128 stands for zero in the data rows.
Each pair is two rows. How far apart are they, by a hidden measure? 0 means very close, and 20 very far. Two or three weighted sums of its numbers give each row a place; it is the straight-line distance between the places.
[120 113 120 116 222 114 116 121 114 119 118 255 119 110 114 119 114 108]
[120 113 111 114 112 117 113 122 119 131 119 118 113 233 112 238 109 108] -> 10
[255 112 115 115 114 255 110 120 125 117 114 111 121 108 109 126 116 111]
[121 110 117 112 114 183 114 114 119 114 114 118 116 114 114 122 230 111] -> 11
[116 109 116 118 117 117 196 119 122 120 114 210 115 115 109 122 120 116]
[117 113 118 119 113 114 113 117 117 118 122 117 236 233 113 118 117 114] -> 15
[119 113 119 185 120 113 115 124 120 118 119 115 123 114 109 123 115 142]
[118 187 120 118 113 121 113 121 117 116 123 107 119 118 109 117  97 176] -> 4
[115 113 116 116 115 111 184 122 115 116 116 167 120 118 109 118 113 111]
[120 116 115 189 109 117 112 121 119 118 117 116 119 116 194 122 116 110] -> 4
[120 117 114 118 117 115 170 122 118 100 170 114 125 115 114 120 116 112]
[115 176 121 115 120 209 241 123 122 117 118 116 117 116 111 121 118 112] -> 4
[203 111 120 119 114 197 112 117 121 115 119 114 117 114 114 125 112 114]
[120 115 120 112 203 112 112 120 120 123 116 116 122 111 110 120 113 180] -> 11
[120 223 122 116 115 118 255 121 117 114 117 113 116 112 108 119 117 115]
[216 115 114 120 117 119 111 122 118 116 122 115 119 112 110 118 115 213] -> 7
[194 113 116 117  89 116 109 119 120 115 118 114 121 113 110 117 159 109]
[212 180 124 115 119 110 110 122 117 119 123 116 117 112 107 116 116 112] -> 1
[117 109 122 114 199 117 113 119 119 115 255 110 123 116 116 122 119 111]
[116 196 115 114 114 115 109 118 114 115 116 118 117 116 110 221 111 118] -> 17
[124 115 120 221 113 112 111 115 123 116 245 116 119 112 113 119 117 112]
[115 113 118 117 113 114 108 123 119 114 122 112 255 111 255 116 117 110] -> 12
[113 110 117 120 114 118 114 118 120 119 201 149 125 117 114 121 115 114]
[115 112 118 113 118 116 111 127 118 114 121 111 122 188 114 116 187 115] -> 8
[177 113 114 120 112 115 117 121 118 112 122 111 124 115 112 119 168 106]
[120 111 119 121 116 109 255 211 116 121 121 114 118 117 117 120 113 119] -> 12
[117 112 222 119 117 115 110 121 220 118 119 115 118 113 114 121 116 114]
[115 255 120 115 116 115 186 117 117 120 120 115 124 113 118 122 116 116] -> 9
[117 113 121 118 116 115 109 121 120 117 119 118 120 113 207 199 114 112]
[117 113 117 117 118 118 115 127 120 194 122 112 255 116 255 117 113 119] -> 11
[117 112 117 175 114 116  48 168 179 117 121 111 122 116 112 100 116 113]
[120 106 255 116 115 113 112 120 255 120 124 113 121 118 115 117 117 110] -> 8
[122 115 113 115 117 114 113 122 121 118 117 109 120 242 166 121 117 224]
[118 114 116 119 115 119 113 121 121 241 119 114 222 118 116 115 117 111] -> 8
[116 117 117 120 113 118 112 124 119 121 124 110 255 116 255 117 118 114]
[119 113 121 255 255 113 114 118 136 120 118 115 120 114 112 121 117 116] -> 8
[116 111 113 189 116 119  97 114 114 117 118 115 121 112 203 120 114 109]
[141 110 120 118 232 113 108 118 122 219 126 111 120  33 106 116 115 111] -> 5
[121 113 122 114 112 116 111 120 124 119 121 111 121 236 114 118 225 114]
[210 112 117 115 115 113 109 115 116 119 120 173 120 111 110 121 114 114] -> 14
[116 109 119 113 116 113 114 119 119 184 119 115 118 113 196 120 119 115]
[115 110 117 115 112 115 113 122 117 116 117 118 119 226 113 118 116 222] -> 13
[121 112 181 116 110 122 115 116 114 121 117 193 121 114 107 121 115 113]
[120 110 116 117 119 112 114 119 119 114 216 108 124 118 120 255 116 116] -> 8
[119 116 115 119 172 118 117 124 122 115 122 113 115 115 115 120 112 189]
[122 109 255 114 117 115 114 118 255 117 122 116 122 116 115 118 117 115] -> 12
[118 115 123 114 110 116 113 121 112 203 119 113 120 116 218 189 112 111]
[123 230 121 118  89 133 180 122 125 130 113 111 114 108 115 115 117 109] -> 7
[123 106 118 116 114 115 127 115 117 118 118 118 118 249 110 235 114 111]
[118 113 118 114 171 112 112 116 121 116 125 115 119 118 112 119 113 196] -> 7
[119 115 113 119 117 112 109 116 114 122 123 115 204 117 213 118 113  68]
[113 179 116 117 112 115 114 122 118 114 118 155 119 114 109 116 115 168] -> 12
[119 205 117 119 115 115 205 122 119 118 124 112 116 109 112 112 112 114]
[119 111 118 118 112 116 111 126 117 122 117 202 116 116 192 115 112 116] -> 4
[114 117 119 115 116 115 112 116 113 111 126 117 120 115 111 118 174 166]
[202 163 120 121 115 110 111 119 121 118 117 116 119 116 114 120 120 109] -> 7
[121 110 117 120 112 116 209 124 114 118 121 113 120 218 115 117  89 114]
[115 243 123 119 115 114 173 120 117 113 117 112 118 118 107 117 114 112] -> 8
[116 117 124 117 116 238 114 117 122 117 119 117 117 114 112 116 114 221]
[103 240 112 118 116 119 116 255 121 116 120 116 117 114 114 120 114 111] -> 13
[118 114 118 116 180 115 116 178 115 114 116 114 116 118 113 117 114 114]
[122 112 117 116 116 111 114 118 119 111 117 159 117 116 198 121 112 112] -> 7
[112 111 117  36 220 125 112 119 116 119 121 255 119 119 109 123 113 114]
[114 111 121 111 114 119 113 118 122 120 118 119 119 244 111 118 111 221] -> 8
[118 113 116 119 117 116 110 121 123 113 221 118 117 117 115 117 116 221]
[234 110 118 115 113 117 113 115 115 120 118 112 121 239 113 119 118 114] -> 9
[115 113 220 122 115 118 112 118 116 115 122 208 119 115 108 122 118 118]
[117 111 117 117 112 117 116 118 201 119 118 223 123 114 112 119 115 107] -> 17
[118 117 120 118 116 114 222 127 124 114 122 223 117 114 115 120 112 111]
[126 105 120 115 116 116 114 163 120 118 116 116 191 112 193 117 142 109] -> 12
[120 116 114 116 112 113 110 124 121 255 120 114 113 255 112 118 115 116]
[117 114 121 121 222 111 115 215 115 117  28 109 118   0 110 122 117 107] -> 11
[229 114 118 117 114 113 114 122 117 116 119 112 124 115 113 121 116 204]
[116 113 117 114 118 113 108 121 120 119 122 112 116 113 110 118 226 208] -> 9
[118 110 115 119 115 116 114 124 120 119 123 181 112 116 185 115 119 178]
[218 113 121 117 115 118 114 122 117 113 121 164 120 119 114 124 113 109] -> 7
[230 115 120 117 117 116 111 120 118 119 122 107 119 118 110 119 219 114]
[123 112 114 116 115 116 110 116 116 255 121 113 155 113 114 255 116 114] -> 11
[116 171 121 115 112 119 114 119 118 118 117 113 119 113 158 114 116 117]
[120 112 118 119 235 115 110 124 122 114 116 253 116 117 111 115 116 115] -> 6
[112 113 117 115 201 113 113 116 115 117 120 255 122 115 110 121 118 110]
[120 203 112 121 117 117 113 125 120 113 119 109 119 116 203 125 112 114] -> 6
[236 115 116 100 115 119 109 119 113 111 119 111 118 116 113 116 250 112]
[122 110 116 115 205 113 116 120 119 118 116 112 123 114 197 120 112 112] -> 10
[116 113 217 119 114 115 213 122 118 117 115 114 110 119 114 118 113 113]
[113 111 121 116 114 113 110 255 121 115 120 116 118 113 112 114 231 116] -> 7
[118 111 121 114 116 116 112 121 130 121 119 110 120 246 113 231 116 113]
[120 109 119 112 115 113 113 124 114 194 119 109 121 111 112 115 111 170] -> 8
[118 112 118 120 116 227 109 120 128 113 120 116 124 117 116 120 114 220]
[118 109 113 112 114 118 106 182 114 122 118 113 120 118 163 117 119 119] -> 12
[118 115 117 120 113 107 111 124 116 118 209 111 120 111 177 116 114 112]
[115 112 119 116 171 116 115 120 120 116 119 148 116 112 200 114 106 114] -> 5
[123 112 120 119 117 117 113 120 115 114 119 108 117 114 114 124 199 224]
[191 110 112 117 114 177 111 120 117 121 122 114 120 113 113 114 115 109] -> 9
[118 114 117 118 113 116 113 123 218 117 122 211 125 115 118 101 177 117]
[120 112 224 117 117 118 110 118 118 113 119 255 120 115 112 118 117 115] -> 14
[121 156 121 113 116 114 115 122 120 120 120 113 118 108 188 119 116 113]
[116 112 118 220 115 118 110 120 179 121 122 116 118 111 110 119 118 114] -> 11
[115 249 121 117 113 222 113 116 113 118 122 110 119 113 114 122 113 108]
[122 111 115 120 115 170 162 118 117 119 121 113 117 112 111 116 114 113] -> 5
[123 115 119 123 115 113 116 117 119 112 121 181 114 116 191 120 121 110]
[116 170 120 117 118 114 164 121 119 118 118 111 114 112 112 116 128 118] -> 4
[124 114 124 116 112 115 116 120 117 255 124 115 255 109 113 116 116 110]
[121 224 118 115 112 117 250 117 119 115 117 110 122  59 113 120 116 117] -> 14
[183 111 116 117 114 115 152 119 121 118 120 117 117 119 113 127 118 109]
[116 114 120 113 115 111 112 117 118 255 118 114 118 110 107 255 120 107] -> 9
[116 110 121 255 250 115 110 123 117 116 120 117 116 110 110 117 120 112]
[119 111 118 117 116 112 111 121 115 119 122 110 119 114 208 214 114 106] -> 9
[121 222 120 119 116 193 116 119 119 116 122 114 116 117 108 195 117 111]
[115 112 116 123 192 118 108 121 124 119 106 110 118 111 109 117 119 189] -> 8
[119 115 119 117 116 116 114 119 114 114 125 116 123 200 112 121 116 241]
[120 220 120 119 112 114 115 123 121 112 121 113 120 115 207  74 114 110] -> 13
[255 157 112 114 116 118 118 119 120 119 117 108 105 117 110 115 118 168]
[121 113 117 121 115 213 108 120 117 114 123 121 119 194 111 116 114 114] -> 13
[237 113 112 120 113 123 115 123 116 117 117 112 123 229 112 118  89 111]
[117 251 118 116 169 114 111 122 118 121 118 115 119 115 108 120 112 109] -> 9
[116 112 234 120 110 116 113 121 255 118 121 118 117 111 112 117 120 115]
[113 212 119 145 180 114 112 120 117 119 126 112 117 111 111 118 116 111] -> 12
[118 111 120 120 113 117 110 120 119 221 122 115 120 116 114 241 117 108]
[114 113 119 117 110 115 111 122 121 123 223 115 215 112 114 116 117 109] -> 9
[120 112 118 119 199 116 115 122 116 121 120 255 123 123 113 117 113 111]
[119 186 121 118 115 145 113 119 116 117 122 113 120 116 114 119 231 109] -> 5
[117 120 227 114 112 119 234 122 115 117 104 112 119 118 112 124 115 116]
[126 237 118 116 114 243 111 121 116 114 121 113 120 115 110 121 134 113] -> 14
[120 107 207 121 116 113 112 120 114 116 123 255 117 118  94 121 114 113]
[113 113 118 182 115 113 112  77 121 117 122 109 176 117 114 115 114 112] -> 10
[117 115 120 120 115 116 116 122 117 255 122 116 121 255 113 117 123 118]
[117 111 117 112 111 118 112 116 119 115 255 115 118 255 110 117 114 113] -> 7
[117 114 119 112 186 117 113 123 114 213 116 119 128 114 111 119 121 118]
[121 111 116 115 115 238 226 119 121 115 118 113 118 114 108 120 114 116] -> 11
[119 214 113 120 113 116 108 124 118 119 120 120 117 117 112 198 116 108]
[117 107 113 117 114 114 114 122 118 123 122 116 118 114 110 119 192 183] -> 6
[124 169 123 117 111 116 112 120 117 117 117 112 117 114 110 145 112 184]
[121 117 120 119 114 117 112 222 117 121 123 111 173 109 113 118 112 110] -> 14
[118 112 116 114 113 122 114 124 181 116 121 114 111 205 114 119 115 210]
[120 113 122 118 116 116 112 121 120 115 255 111 120 116 120 117 116 216] -> 13
[116 112 115 119 113 207 112 120 117 120 118 111 123 225 111 118 115 113]
[213 110 101 115 114 115 111 121 115 116 118 115 117 111 113 121 255 116] -> 14
[118 113 115 118 202 115 117 123 120 220 120 115 116 113 108 119 114 108]
[121 115 121 112 115 119 110 119 120 114 119 117 121 255 113 231 111 111] -> 10
[115 208 116 118 114 116 114 121 117 118 120 114 123 111 114 121 211 115]
[117 249 116 116 116 245 116 122 119 118 116 114 117 115 114 120 115 115] -> 7
[118 105 118 255 209 117 110 116 117 114 116 112 120 110 110 115 118 114]
[116 110 117 117 116 233 115 119 121 123 116 112 120 255 114 115 117 113] -> 9
[111 255 121 114 115 116 179 117 119 114 120 108 122 119 109 122 114 113]
[218 113 117 199 117 117 118 123 119 119 120 112 122 116 111 141 119 116] -> 6
[115 160 119 117 115 113 113 119 114 112 119 111 119 111 196 124 113 110]
[119 113 122 118 192 117 111 120 120 117 215 116 120 112 115 121 114 107] -> 3
[120 114 119 119 116 116 220 121 121 118 124 213 117 112 108 119 116 114]
[115 115 209 120 116 116 113 123 116 120 119 255 120 116 110 119 114 110] -> 9
[118 110 116 213 113 110 114 121 118 112 117 113 119 112 186 114 116 118]
[116 115 120 118 117 114 115 119 114 120 120 116 117 112 113 123 183 182] -> 8
[119 112 119 116 115 251 111 115 116 117 121 116 117 233 109 119 120 115]
[234 108 120 118 109 111 110 122 122 119 127 116 116 119 112 122 234 112] -> 16
[120 113 119 115 114 211 225 123 119 118 120 115 124 114 115 120 118 106]
[ 39 113 108 119 118 109 113 120 116 120 114 110 242 112 255 119 111 113] -> 15
[119 109 214 113 115 120 115 122 116 112 120 255  95 116 112 122 110 112]
[113 115 120 118 113 255 110 254 115 116 122 115 117 116 115 120 115 113] -> 7
[120 114 118 168 116 116 107 118 115 117 120 112 117 117 174 117 112 114]
[117 110 117 108 113 120 115 115 116 115 125 110 255 116 255 118 122 111] -> 10
[119 112 120 119 115 115 255 119 121 118 121 225 117 114 109 119 112 116]
[120 118 119 122 112 116 114 116 118 118 225 115 245  61 104 117 110 109] -> 11
[119 177 120 114 111 114 112 116 120 114 120 112 116 111 114 117 216 117]
[121 115 118 209 117 112 112 120 115 109 122 113 117 117 211 115 117 115] -> 8
[119 114 104 191 114 116 108 121 122 117 125 113 183 115 106 119 113 112]
[121 111 113 113 111 116 117 118 201 119 113 253 116 116 107 120 117 112] -> 11
[115 111 116 115 115 116 111 124 116 115 119 115 113 236 113 126 118 215]
[124 217 125 113 111 120 110 117 117 117 117 116 113 112 113 214 114 111] -> 11
[120 223 122 117 115 226 113 117 117 117 121 114 119 115 153 118 118 115]
[114 111 255 116 113 117 117 121 255 117 119 114 117 112 113 115 119 109] -> 10
[119 118 115 119 110 114 116 123 119 115 127 182 122 114 189 118 116 111]
[116 255 113 118 114 116 243 119 118 118 121 115 118 112 109 118 114 114] -> 5
[118 106 218 118 114 116 115 120  80 119 119 210 124 116 107 118 117 113]
[122 117 119 115 115 115 115 117 112 115 119 111 118 112 130 116 255 180] -> 8
[123 112 122 119 114 117 111 118 114 113 118 113 123 165 118  68 190 112]
[123 111 115 113 114 236 112 117 121 115 119 115 120 223 117 119 111 114] -> 9
[116 110 122 118 115 118 110 118 119 117 120 113 115 113 113 122 215 241]
[200 139 117 119 120 113 116 120 118 114 120 113 116 117 112 118 255 110] -> 8
[121 114 120 114 115 114 203 122 118 116 117 208 115 114 116 116 115 113]
[117 113 120 255 255 116 111 119 120 113 122 115 121 114 110 119 116 112] -> 11
[119 111 110 255 116 114 111 123 118 113 255 112 121 118 112 119 113 114]
[118 117 122 116 113 114 201 255 120 117 122 113 119 113 113 119 112 109] -> 12
[115 112 111 159 118 113 118 123 124 117 117 110 117 115 111 123 123 159]
[115 108 118 122 115 109 115 119 119 218 120 112 116 111 211 120 112 113] -> 9
[ 96 107 118 117 116 177 109 119 118  83 117 110 117 205 109 116 112 115]
[117 114 120 119 114 113 110 118 118 230 117 115 234 113 114 117 115 114] -> 12
[115 114 119 193 115 114 112 118 117 119 115 205 117 117 109 124 115 117]
[123 114 121 119 118 116 111 234 120 212 147 116 116 113 111 119 113 115] -> 12
[255 113 117 116 115 111 212 123 121 118 121 111 119 114 113 120 114 120]
[118 118 114 112 114 120 116 120 117 117 126 184 117 111 219 117 111 111] -> 10
[119 113 119 118 114 117 197 255 123 123 117 112 118 110 109 117 113 113]
[116 114 120 118 115 117 107 229 114 115 119 113 116 114 112 119 232 115] -> 7
[117 115 124 116 114 114 113 118 116 214 121 116 209 115 113 119 115 115]
[217 113 118 147 116 112 114 247 117 116 123 121 117 114 110 120 121 109] -> 16
[116 112 117 120 112 225 111 114 121 121 119 112 117 235 110 117 117 111]
[114 111 255 119 110 116 113 121 255 119 120 113 120 118 113 121 118 113] -> 13
[119 111 122 118 116 113 109 122 120 115 121 115 120 116 215 234 117 112]
[117 115 150 255 255 117 114 114 116 117 121 110 121 114 113 119 118 113] -> 12
[119 113 255 118 111 115 117 122 255 118 117 114 114 121 110 117 119 108]
[119 198 119 118 114 227 109 120 125 114 118 114 119 109 114 123 117 109] -> 11
[121 108 121 118 115 115 109 116 115 117 184 117 226 116 233 118 115 112]
[120 110 116 119 113 255 113 255 120 119 120 114 119 116 119 118 115 117] -> 12
[119 111 122 119 119 116 108 116 123 122 123 114 216 115 239 114  49 110]
[120 111 118 116 117 118  75 125 117 118 115 114 119 252 113 119 218 113] -> 10
[116 115 114 242 115 116 114 119 203 116 120 119 119 112 108 118 118 113]
[244 112 125 119 116 118 113 124 114 122 121 109 122 114 113 118 115 199] -> 8
[115 108 116 255 255 115 113 123 122 112 119 112 118 119 109 120 113 115]
[121 110 125 116 115 183 111 118 123 115 122 110 117 175 111 122 122 117] -> 7
[118 255 115 120 111 234 112 121 122 119 118 115 121 115 113 118 117 112]
[122 113 123 119 112 116 113 122 120 113 123 170 117 112 168 117 114 113] -> 7
[119 112 117 116 113 113 114 119 115 255 122 117 120 117 113 255 110 113]
[117 110 122 116 114 172 115 119 116 116 119 112 144 178 110 116 115 111] -> 12
[235 113 120 117 109 116 235 118 117 121 120 110 121 114 111 118 112 115]
[123 210 114 116 116 109 112 225 115 118 120 111 116 114 109 119 116 112] -> 13
[115 114 119 120 111 115 112 195 124 121 120 116 119 116 116 122 221 111]
[115 116 120 190 214 117 112 118 116 114 120 116 117 119 113 114 118 110] -> 5
[115 111 244 118 115 116 112 121 118 116 121 255 118 118 116 118 119 115]
[119 111 113 115 114 117 112 117 115 117 255 113 122 113 112 118 121 213] -> 12
[117 113 118 110 194 115 115 141 115 117 119 112 121 117 108 119 118 115]
[122 114 116 118 113 119 111 124 120 119 119 112 120 216 188 255 114 113] -> 6
[113 112 116 117  77 111 114 119 114 213 119 115 117 206 111 119 120 111]
[218 115 116 115 118 118 241 119 115 117 118 117 115 127 108 116 110 102] -> 13
[205 112 117 117 117 117 113 118 119 119 119 111 116 115 111 121 115 204]
[218 115 110 114 180 115 113 118 118 121 118 118 117 117 109 122 112 108] -> 6
[120 116 118 124 116 149 192 119 119 119 120 181 137 114 109 117 114 113]
[120 111 194 117 115 115 105 118 119 116 120 208 115 113  68 120 117 115] -> 4
[118 114 119 117 196 114 111 121 115 118 121 110 114 116 113 227 120 110]
[117 108 123 118 112 111 110 122 122 120 167 114 121 247 112 124 211 111] -> 7
[122 112 117 118 115 255 110 255 118 113 120 119 117 109 111 120 111 111]
[121 113 224 119 116 119 113 120 120 116 124 242 124 111 110 123 115 108] -> 7
[119 118 121 118 190 115 110 117 117 115 118 112 122 232 114 119 115 113]
[117 238 119 114 113 114 235 121 114 116 115 113 117 115 118 117 109 113] -> 15
[123 110 124 119 112 113 205 126 119 116 116 180 118 117 111 116 114 117]
[122 112 118 117 114 117 111 118 117 118 118 111 119 181 114 121 255 111] -> 10
[122 116 215 119 114 120 111 122 116 119 119 255 114 114 109 117 111 118]
[122 114 120 118 118 115 109 119 117 119 123 113 118 111 112 117 200 216] -> 9
[117 106 116 255 234 117 112 117 119 115 116 112 117 114 114 116 117 109]
[122 115 121 118 118 115 115 115 118 112 118 115 118 208 112 119 112 213] -> 10
[120 115 115 117 205 120 106 121 118 116 255 114 115 118 113 120 116 130]
[120 110 114 118 114 114 110 123 117 118 124 113 119 223 116 122 116 202] -> 13
[122 196 155 120 115 120 111 117 119 119 123 112 115 118 196 118 118 114]
[118 114 116 172 115 113 112 119 118 119 120 111 119 112 116 121 115 164] -> 10
[117 109 120 117 115 117 216 223 119 114 117 115 121 110 114 115 117 109]
[119 208 117 116 114 114 112 120 118 118 116 111 120 120 172 116 109 114] -> 11
[120 111 255 117 114  67 112 117 255 116 117 113 119 116 113 123 115 114]
[114 112 119 255 193 112 112 118 121 119 122 112 114 115 113 121 116 114] -> 8
[117 112 117 119 204 119 108 237 117 118 121 113 117 117 112 125 110 113]
[121 112 122 117 113 113 113 175 113 114 120 108 120 113 176 118 113 114] -> 8
[123 116 121 120 118 117 165 121 120 118 116 115 122 197 110 118 116 159]
[117 112 116 119 118 117 109 119 119 120 119 198 119 114 195 118 116 115] -> 7
[118 111 118 167 115 121 115 121 120 113 121 108 115 115 164 116 117 114]
[122 111 118 115 112 255 255 121 119 119 116 110 120 116 116 114 114 110] -> 6
[119 112 113 115 172 116 114 123 117 191 113 252 117 113 112 118 115 109]
[171 113 120 119 115 196 113 118 122 115 115 115 120 117 107 119 113 111] -> 6
[120 109 120 110 115 109 112 122 117 114 116 115 203 120 214 117 115 113]
[116 106 119 255 255 117 114 122 116 114 119 111 119 118 113 122 121 116] -> 6
[115 119 123  98 112 120 113 119 122 255 115 111 118 114 255 118 112 115]
[120 112 118 117 108 116 113 123 123 117 122 116 117 255 116 255 113 109] -> 17
[116 112 121 255 255 111 110 118 121 115 115 115 120 117 113 119 118 113]
[214 109 117 118 119 116 115 119 121 118 117 113 116 115 115 118 255 110] -> 10
[115 108 120 115 112 112 112 115 114 120 122 108 116 234 110 122 116 213]
[116 215 121 116 112 119 225 146 122 118 120 115 122 109 115 114 108 113] -> 13
[122 112 117 117 116 120 113 115 119 115 121 113 114 255 113 121 114 219]
[117 110  78 118 214 119 111 121 116 115 118 255 120 117 111 120 119 110] -> 7
[116 111 122 186 114 112 106 121 200 116 118 112 117 115 115 124 113 117]
[189 113 116 113 113 118 111 118 116 112 121 116 119 112 114 116 120 170] -> 6
[115 114 122 119 116 188 111 119 116 120 114 116 115 114 110 120 115 198]
[122 112 121 117 116 119 113 117 124 114 115 109 118 114 109 120 254 208] -> 7
[123 113 112 121 114 118 114 121 120 122 122 116 119 187 108 114 245 113]
[124 115 113 114 112 114 114 116 120 112 121 112 120 206 108 116 112 219] -> 9
[117 227 115 118 185 116 112 116 114 120 119 111 118 113 112 122 115 110]
[121 112 114 215 114 118 113 116 216 117 122 110 115 117 115 119 112 109] -> 16
[216 112 120 119 116 116 110 121 118 116 120 116  71 114 113 121 218 108]
[116 116 120 209 120 114 111 124 164 117 122 113 119 112 114 113 117 115] -> 6
[124 114 116 116 120 113 114 117 119 190 115 115 116 109 177 120 116 112]
[121 115 122 116  78 118 115 118 119 119 118 112 123 115 112 119 242 195] -> 6
[209 117 122 120 115 117 240 118 121 118 119 113 122 110 109 119 114 113]
[117 114 121 118 116 117 198 220 116 118 122 111 119 111 109 120 111 115] -> 12
[116 107 116  95 113 112 114 120 122 117 121 113 204 113 217 117 109 114]
[123  81 123 112 114 207 115 116 121 114 116 115 119 116 111 119 117 111] -> 10
[116 115 207 113 117 115 110 115 120 116 121 245 121 121 111 122 116 115]
[120 224 120 116 113 116 255 121 115 120 123 115 114 113 112 122 113 109] -> 8
[119 108 116 114 117 120 110 115 121 117 255 114 121 114 111 215 114 108]
[119 120 124 120 114 179 111  99 120 114 114 116 118 179 112 120 114 114] -> 11
[120 111 118 121 113 119 113 123 121 118 116 109 119 213 110 121 114 217]
[119 112 255 119 113 117 114 123 255 115 118 111 120 115 112 115 113 114] -> 15
[118 226 128 116 115 115 113 137 119 117 117 121 117 118 109 177 121 115]
[121 113 112 114 113 229 111 122 120 118 122 111 118 232 109 116 117 118] -> 12
[114 198 117 118 112 201 116 116 121  99  20 113 121 112 112 117 114 112]
[114 167 122 114 115 220 114 118 119 115 119 110 119 117 112 119 117 214] -> 4
[117 113  83 120 109  73 208 119 116 116 121 115 125 179 113 116 234 117]
[116 212 121 119 117 114 113 121 119 116 120 120 118 117 176 121 114 124] -> 1
[115 112 123 114 113 115 114 126 117 122 122 115 119 117 113 116 239 193]
[118 242 120 114 113 114 217 118 122 118 117 111 118 112 115 120 117 109] -> 9
[120 114 118 255 119 118 113 120 121 118 255 111 116 109 113 114 115 111]
[118 114 121 119 112 116 111 123 121 118 255 113 119 114 113 116  65 199] -> 6
[118 209 116 114 113 111 255 123 119 114 119 116 118 115 114 118 118 112]
[201 112 118 116 115 117 111 235 120 225 117 108 122 112 112 117 110 109] -> 7
[119 116 122 116 113 201 111 222 118 113 123 109 119 115 112 119 112 113]
[119 114 122 119 118 114 111 119 115 120 119 111 117 196 112 122 115 190] -> 12
[119 113 119 117 112 118 112 120 116 243 125 114 119 114 114 255 115 113]
[120 112 113 124 117 255 112 123 116 120 122 114 121 119 115 116 255 119] -> 13
[120 116 118 113 116 117 187 118 118 203 118 163 120 113 108 117 116 111]
[116 111 120 114 114 239 111 123 118 115 119 116 117 209 108 118 116 112] -> 12
[122 216 222 137 113 112 251 120 115 119 120 116 124 113 108 119 113 112]
[119 111 118 118 114 112 115 115 116 112 118 113 120 201 112 120 109 225] -> 17
[118 212 118 117 115 135 109 123 120 121 114 112 121 112 175 122 113 115]
[118 113 120 119 109 117 108 120 114 118 123 114 215 115 204 116 117 113] -> 5
[119 163 120 255 115 113 108 119 123 126 255 112 117 114 108 121 112 116]
[123 114 120 118 116 116 234 124 208 115 116 109 117 118 116 123 116 115] -> 10
[116 113 208 115 115 117 112 120 118 116 116 254 119 117 105 116 116 113]
[121 111 115 116 116 200 113 120 118 118 120 115 155 185 113 119 115 112] -> 8
[221 113 117 121 116 114 215 123 115 117 127 112 116 113 112 116 117 112]
[123 113 118 114 114 117 109 121 121 176 112 112 118 114 114 120 175 113] -> 10
[179 112 119 111 115 208 113 125 117 113  75 114 122 116 114 115 118 112]
[117 111 124 119 205 113 111 122 112 115 121 255 120 113 112 117 114 111] -> 8
[115 119 115 115 116 108 109 118 116 118 118 113 119 114 118 120 204 239]
[117 110 121 114 115 118 114 118 120 116 160 114 188 116 106 117 115 112] -> 5
[172 108 124 124 164 109 112 118 115 118 120 113 120 116 111 122 116 111]
[123 112 122 112 112 168 108 120 122 117 124 108 121 207 111 119 118 113] -> 7
[116 111 117 117 112 169 115 123 124 115 116 110 121 115 112 123 118 164]
[121 113 118 117 179 119 111 200 121 117 124 116 115 114 107 116 114 109] -> 13
[214 115 114 116 116 198 111 122 117 117 120 113 119 111 115 124 111 109]
[114 110 120 117 115 118 110 117 118 111 113 116 114 175 108 116 255 195] -> 13
[118 110 119 116 114 119 203 239 118 116 121 111 116 112 116 117 115 108]
[119 114 119 117 115 112 213 121 118 118 118 111 119 255 117 118 115 110] -> 11
[122 113 118 255 255 118 111 120 114 117 122 111 118 113 110 116 111 107]
[117 109 121 118 116 113 113 118 121 112 115 111 117 115 111 115 213 227] -> 11
